One vector is turned by the same rotation once a step. Each row is the vector after some number of steps, and that number follows the row.
The counts run from 0 to 336.
[-15 -48 -20  -1 -32  -1  19   6  47  36  39 -39 -11  -5 -41 -14  16  -4
  -6   3  47   7   7   4 -19  18 -23  28   1  29 -26  24  15  14  15  15
  -5  13   7   7 -18]
157
[ 37   3  -3   0 -12 -39   2 -21  33  43 -23   1  15  10 -27   9  43 -29
 -29 -32  28 -21  41   9  -3  11 -28   9  -8  -6  10  24  25  35 -30 -27
  46 -13   7  14 -14]
135
[  0   2  25  34   4   0  23   9  -9 -23 -27  57 -34  -3 -38 -47  15  12
 -17  20 -14 -12  28  15  16 -24 -15  19   5 -11   0  15 -54 -20  21 -27
 -29  10  18  -9  34]
59
[  6   1 -24  -2 -17  29  18  -7 -35 -55  19  22  -7  -9 -15 -12   0  -2
 -16  31  32 -24  11 -34  38 -24  22 -14 -16  20 -11  27 -11 -35   1  11
  43  15  -8 -31 -52]
234
[ -4 -22 -22 -22 -42  13 -15   4   4 -14  20 -20 -34 -21 -31   8  -3 -14
 -31  43  19 -39  37 -36  10  -7  15  11 -42  16 -20  13  -1 -15 -32  -5
  26   9  16  -5 -32]
28
[-37   5  21  53 -46  26  16  18   3 -25  34  -4 -16 -24 -26  -7 -11  25
 -10  49  29   1   6   2  11  34 -38  21   3   9 -20  -1  24 -26   0  27
 -13  13  28   8   1]
174
[ -2 -17 -33 -28   1 -33  -2  -5  19 -19 -40  41  10  -2 -12  16 -27  19
   2  39  39 -32   9 -25   3 -37  24  32 -26 -31  22 -18   8   5 -11 -35
  35  -1 -14   2 -30]
228
[  4  22 -10  -4  18 -17  16 -51  39  -3 -14  46  50  28  -7 -22  13 -18
  -4  -6  29   0  30  -6   6   4  19  18   0 -13  21  -6  59  17 -11 -40
  38   3 -25  -4   2]
126
[ -8 -21  -3  25   2  23  23  34  -8   6  18 -38 -17 -34 -27  60 -32  16
  -1  27  35  -5 -11  -5   0  14  -2 -36 -23  36 -28 -26   5 -30 -21 -24
 -18  29  16   7 -24]
191
[ -3 -34  18  58  21 -12  52 -10   4   6  -3  -7  18  14 -26 -38  24 -13
 -38 -17  -1   4  20 -30  -8  25   0 -18  -1  12 -28 -29 -21  -8  -7 -13
 -15   9  21  38 -20]
275
[-15 -15  12  17 -13  20  44  19 -21 -22   8  38 -28 -18 -36 -30   3  28
 -25  31 -10 -13   4  -6   1 -49  -2  -7   2  27 -25  11 -52 -30  34 -12
 -34  20   8 -24   1]
61
[ 14 -12  -5  66 -16  42  25   1  29  14  20  12 -36 -37 -41  -4  45   8
 -18   2  -3   4  -5   9  -7  -2 -41  18 -11  28  -9  13   5 -27  16 -22
 -43  15   4 -15  29]
164
[ 16   3 -21  50 -12  45  -3  13  10 -33  31  14   5 -23 -20   3 -18 -11
  12  20  -6   6 -22 -40  47 -23   4  14 -35  21   3 -23  16 -38 -31 -26
   6  32  -9  10  14]
1
[-47 -21  10  41  25   6  47 -16 -19 -31   8  22 -15   6 -36 -41   5   1
  -3  13  25  -7  12   6  20  34  17 -41  35  20 -14  -7 -20 -19  26  10
 -23   9  37  12  -5]
69
[-28  -8   4 -16 -12   6  50  11  -2  -3  29  -7  39  -7 -12  23 -19  11
 -25   3  29   9 -15   0  -9  -9   5 -36   5  60 -68 -16  41   0  -3  -9
  -6   5  31  11 -14]
295
[ 11 -41 -53 -30 -46  12  -2  -8  36  17  39  12   2  15  -5  28 -11  -5
   3 -12  59 -11 -21 -10 -15 -14  16  12 -38   9  13 -11  24   9   9 -53
   6  16  -5  -9  10]
330
[ -4  35  37   4  18 -42  12   1 -17 -33 -23  21  32  21 -20 -13 -20  12
  26 -11  16  15  11  27  53  -2 -20 -40  35   1 -19  -9   6   4  -9 -19
  41  -6  30  16  13]
92
[-24 -27   4   2 -24   7  48  10  -8 -22  14  30 -23 -16 -35 -14  -5  41
 -29  40  11 -14  -6  -7  -7 -53  -6 -13   3  23 -46   3 -38 -26  29  -9
 -26  13   7 -20 -11]
62
[ 23  -6  -4   4 -19  18  14   1   1  -3  31  24  49   6 -31  -9   9   4
   0 -24 -21 -43  -9 -18   8 -55  13   9  -5  60  21  26  10  10   8 -34
  34  28  -2 -18 -14]
121
[  6  -5   1  43  10  -7  35  30  40   6  23  15  27  17 -17  20  11   4
  17   5 -14 -37 -29  -8  23 -24   6 -13 -12  39  23 -38  10  19 -38 -35
 -15  12  37  14  33]
310
[ -5  40   0   1   1 -21 -21  -4 -18  13 -22  -5  37 -12 -48  43 -26 -27
 -10   3  -1 -27  16  -7  46 -30  -5  10 -25   2 -26  -1  30  15 -18 -37
  24  26 -37  43  -6]
6
[ 41 -24 -33 -38   3  20   3 -30  20 -21 -38  44 -34 -13  -7 -32   4   1
  -9  -1  48  45  17  -9   3 -17   5  26 -12 -14  -9  24  -4 -18  14 -17
  35 -15  13 -32 -20]
245
[ -8  -6  21  35  -6  14  33  10 -20 -20  -9  49 -35 -11 -38 -39  13  17
 -16  21 -20 -10  19   6   7 -35 -10   9  -2  16  -5  11 -52 -27  29  -9
 -43  15  24 -14  25]
60
[  0  18 -13  -8 -27 -24   2  -1 -20 -24  23  15  36   2 -15  15 -30 -45
  -8  -5  -1 -16  41  34  43 -14  20   0  -4   6 -14 -20  19   6 -22 -48
  14  12  -9  20  68]
316
[  1  17  -8   9 -27 -21   9   7 -29 -13  43   7  35   7 -29  13 -22 -49
 -10  -8  -6 -32  36  27  37 -22  14  -9   0  21 -17 -10  -3   8 -15 -41
  15  29  -6  26  49]
317
[ -2  20  17  38  46  -3  21  39  -4  -2 -10  23  17  14 -54  15 -26  -3
  48  36   8 -19 -13  -1  46 -15  18 -14 -15  20  38   1 -14   6 -20 -31
 -14  46  -8  -1   8]
206
[ 19   5 -15   3 -66 -24  -9   1  22 -46  10  23  32  20  -2 -27 -14  22
  16 -13  32   3  -5 -40  30   9  -2  16 -11   4  20 -16  28   9 -17  -7
  65 -10  31  15   1]
115
[  9 -30 -49 -27 -40  23   3  -3  28  13  49  13   0   6 -23  18  -1 -13
   8 -15  40 -13 -30  -8  -4 -17  22   0 -30  41  11  11  18   0  11 -49
   1  14   2 -13  17]
329
[ 31 -15   7   2  26 -36  17  -2  10  15 -26  16  43  38 -23 -13 -31  -5
  36 -35  19  31   0  -2   9  -4  16 -10   5   5   9 -21  -6  24  -2 -63
  12  12   8  20   8]
101
[ 15 -37 -38 -16  14  25  11 -24  33 -25  -6  29 -37  -5 -20 -51  25   7
  18   5  45  13  -6 -30  17   4  18   8  -8   5  18  31  -9  -6   8  22
  37  -7  37 -24 -39]
243
[ 32  -4  -5   8 -10 -14   6 -18  23  29   2   7  10  -3 -31 -11   6 -20
 -34   6  -3 -19  60  33 -15 -43  -7  62  -1  -3 -15   8   9  11 -20 -41
  12   9 -19 -23  24]
144
[ -8 -27  15  27 -11 -10  25   9  -4   6   6  -6  13 -19 -42 -22   1  22
 -18 -15 -41 -38  -5  -2 -15 -22  -9  22  19  49 -24 -19 -22  24   3 -24
 -17   1  64  35   1]
284
[ -7  25  13  -1  -2  22   3   4  17  -7  -4  26 -39  -8 -50 -41  45  -4
   5  42  -7 -25   9 -12  41 -25  16  13 -15  36  21  49  -6  -1  -7  28
   4  20  25 -25 -14]
35
[ 29 -15 -24   5 -44  23  -4  -8  59 -16  34  14 -23 -26 -13 -29  45  12
 -10   5  11   0  11 -10  -1 -13 -12  47  -5  21  14  15  34   0 -14   6
  38 -15  31 -30  13]
140
[  4 -36 -23 -54 -11 -21   7   9  13 -17   8  -8  26   9 -24  -6 -45  23
  32 -32  41  31 -26  -1  -2 -28  13  -1  14  45 -25 -18  12  19  16 -37
  34   2  20   1  -4]
98
[ -7  29 -26 -17 -37 -11  11   6  28 -43  17  29  23   0  -2  19 -15  -7
  -3  21  20  11  10  15  37 -13  12  -1  -3  -7 -20 -39  55  -6 -21 -33
  25  -2   0   6  66]
314
[ -4 -39  18  46  28 -28  54 -22   2  19 -27  -7  17  10 -39 -36  10 -18
 -39 -25  -2   6  40  -9 -10  17   1  -3   9  -2 -44 -22 -24   8  -3 -29
 -16  12   5  36  -9]
274
[-39   6 -10  29   5   9 -14   2   1  -5  23   4  18   2 -51  -2   8 -26
  21   9   2 -37 -11 -36  54  10  20   2 -16  26  19  23  27  20 -11   9
  23  28   2  43 -25]
9
[  5  -8 -10   0   8 -23  12  -4 -12  -2 -33   0 -57 -31 -41   1  35 -27
 -42 -10  -1 -24  54  20  26   7  -4 -31 -12   9 -31  20 -39 -10  15 -15
 -24  -4   4   8   7]
50
[ 12   8  21  -1 -19 -24   4  -6 -14 -18 -44  21  -4 -30 -26 -16  12  15
 -44 -26 -16  15  27  22  -9  -7 -44   5  19  17 -59  -7   7   1  15 -29
   0 -28  48  34  23]
281
[-19   3 -21 -65 -15  17  -5   5  24  -9 -13  27 -36 -22 -43 -18  11   9
  -9  39  29   8  16   8  12 -37  29  28 -16  14 -26  32  12  -1  28  -1
   9   7   0 -31   6]
38
[ 16 -30 -10  35 -19 -31   7   1   5 -20  26 -15  36   8 -26  -6   4  -6
   7 -28 -15 -58   3 -36  26   8  14 -12   2  29  25 -27 -13  18 -30 -23
  46   4  21  39 -13]
112
[ -7  -8 -16 -32 -11 -10  20 -19  51   3  11  27  54  18 -12  -5   5  18
   4   0  42  -8  -8 -26  -7 -24  23  16  -5  11   9  -8  57  17  -6 -28
  48   6 -14 -14 -30]
124
[-36  11  18  24 -54  16   3  15  -3 -24  23   2 -19 -30 -34  -1 -23  27
 -18  48  36  24   8  10   0  25 -54  18   4   5 -38   9  30 -23  11  17
 -10  10  32  16   9]
175
[ 38   2  -5 -28 -29 -28   6 -20  34  33 -11  -8  21   8 -18  15  20 -22
 -31 -31  44  -8  38  -1  -9   8 -31  10 -14  -7 -13  24  27  22 -29 -25
  47  -7  13   6 -34]
134
[ -3 -12   9  52 -11   5  45  -1  41  20  44  -7  24  12 -31 -14  28   2
 -18  37  12 -27  16 -14   0 -33  -3  22  -6  14  -6   6   5   1 -44  15
   3  26 -12 -23 -13]
147
[ 15 -28  24  10  26 -21  31  -1 -29  28 -44   5  -7  12 -35   0 -13   8
   1 -29  10  -2   2  22  -7  -1 -24 -34  16  23 -10   2 -52  15  20 -40
 -27  -4  46  17  -7]
76
[  5 -37 -24   1  21  23  16 -28  27 -14  -1  25 -22   7 -37 -44  28  -4
  23  -2  35  -9 -12 -28  25   4  27   2  -7  23  28  27 -16   1   1  19
  26   1  33 -22 -50]
242
[ 30   4  11   3  14 -22  16  26  19  34 -20  12  28  11 -24  30  -5 -10
   4 -19 -15 -20  -4  23   4 -33 -13  -6 -13  28   2 -23  -3  32 -31 -57
  -5   1  32  27  42]
308
[-13  12 -11 -28  -9  39  -2   5  24 -17  13  26 -43 -12 -48 -34  38  11
   1  44   6 -11   5 -12  45 -31  19  13 -19  34   5  42   5 -13  10  23
   6  24  14 -34  -5]
36
[ 13 -17   7  43  29  42  19  13 -30   6  16 -20 -20 -24 -35  27 -31 -11
  -3  10   6  -1  16  25   0  27  -3 -22 -22  39 -13 -11   4 -35 -11 -51
 -44  32  15   3  16]
189
[-17  14   0  31  40  17  30  41  11 -17   3  25  10  10 -42  14 -18  11
  49  36  12  -8 -28 -11  54 -14  27 -25 -16  29  31  -2   3 -12  -9 -14
 -11  39 -10  -5  -4]
207
